One turn moves each row of this set onto another row. After a few examples, where does it send each row asked below?
Q789: -1.601	-0.797	3.256	4.091	-1.135	0.776	0.205	-1.929	-3.111	2.686	-0.993	-4.119	1.917
Q392: 2.542	-5.065	-0.432	3.241	-0.956	0.381	3.388	-0.158	-3.332	-0.218	1.363	-1.875	-0.784
Q574: 2.639	-1.949	-3.774	-2.545	-1.561	-1.643	-3.627	-2.725	4.301	-0.865	-2.083	0.703	-2.752
Q779: -0.900	1.009	3.560	0.706	3.198	-1.512	-2.824	0.018	-1.195	5.608	-0.423	-1.015	0.285
Q159: -0.484	2.888	0.324	-2.304	1.279	-1.609	-4.458	-0.632	0.839	-0.165	-1.980	3.878	2.467
Q613: 2.306	-2.220	-2.272	-1.367	-2.103	-1.585	-4.432	-1.441	4.518	-1.253	-2.617	1.003	-3.186
Q647: 2.738	-2.466	-4.113	-0.914	-3.572	2.652	1.889	-1.657	3.139	-0.723	0.903	1.117	-2.436
Q43: 3.094	-4.756	-0.993	2.508	-1.275	-0.974	3.806	-1.312	-3.532	0.236	0.420	-2.769	-0.932
Q386: 3.215	-1.658	-2.822	-1.813	-1.687	-1.286	-3.064	-1.505	5.274	-0.971	-2.912	0.340	-3.149
Q705: 0.088	1.929	4.342	0.146	3.484	-1.906	-1.856	-0.350	-0.243	4.821	-1.809	-0.416	-0.029
Q173: 0.740	-2.718	-3.627	-0.314	-4.236	1.362	3.093	-1.333	3.139	0.184	1.646	1.576	-1.944
Q351: 1.681	-2.682	-2.966	-1.440	-4.789	2.253	2.501	-1.551	3.541	-0.263	0.113	1.659	-2.384
Q451: 3.132	-4.871	-0.330	1.830	-1.893	-0.469	4.443	-2.075	-3.091	-0.006	0.998	-1.037	-1.377
Q169: -0.059	1.645	3.104	-0.033	3.559	-0.785	-2.315	-0.509	-1.616	5.924	-1.670	-0.157	-0.602
Q492: -1.704	-1.381	2.594	2.632	-1.847	0.492	0.853	-1.820	-4.861	2.007	-0.690	-3.963	1.312
Q753: -2.761	-0.799	2.580	2.712	-0.344	1.642	1.066	-1.700	-3.215	1.537	-0.895	-4.692	1.560
Q720: 2.853	-5.605	-0.513	1.804	-1.270	-0.776	4.538	-0.189	-3.082	-0.122	0.061	-1.270	-0.353
Q368: 2.764	-1.763	-2.171	-2.161	-0.589	-0.759	-3.951	-1.640	4.955	-1.881	-3.004	0.960	-2.184
Q827: 0.880	2.687	-0.196	-1.307	1.118	-2.656	-4.153	-0.934	1.897	-0.339	-2.795	3.475	2.677
Q243: -2.760	-1.601	3.402	2.613	-1.988	0.879	0.473	-1.836	-3.794	1.581	-0.594	-3.346	1.912
Q142: 0.416	3.233	0.455	-2.668	1.813	-3.034	-4.212	-0.346	1.520	0.378	-1.784	2.318	2.129
Q905: 0.391	1.986	2.890	0.585	3.568	-2.087	-2.722	0.732	-0.944	5.333	-1.000	-0.433	-0.091
Q302: 2.536	-2.963	-3.669	0.117	-4.238	2.365	2.891	-2.038	2.694	0.734	0.995	1.740	-1.646
Q724: 0.012	4.014	-0.338	-1.519	1.430	-2.627	-4.114	-1.260	0.954	-1.262	-2.076	3.223	1.112
Q662: 1.145	-2.698	-2.980	-0.732	-4.897	3.061	2.017	-2.079	2.739	-0.204	0.803	2.516	-2.128
Q894: -0.145	3.425	0.331	-2.019	1.447	-2.031	-4.492	0.519	0.792	0.253	-1.735	3.378	2.090
Q259: -1.102	-0.779	3.577	3.542	-1.483	0.354	1.388	-1.873	-3.760	1.791	-0.143	-4.209	0.901

Q662 goes to -> Q243
Q302 goes to -> Q789
Q492 goes to -> Q894
Now these:
Q392 goes to -> Q705
Q173 goes to -> Q753
Q43 goes to -> Q905
Q613 goes to -> Q720
Q647 goes to -> Q259
Q368 goes to -> Q451

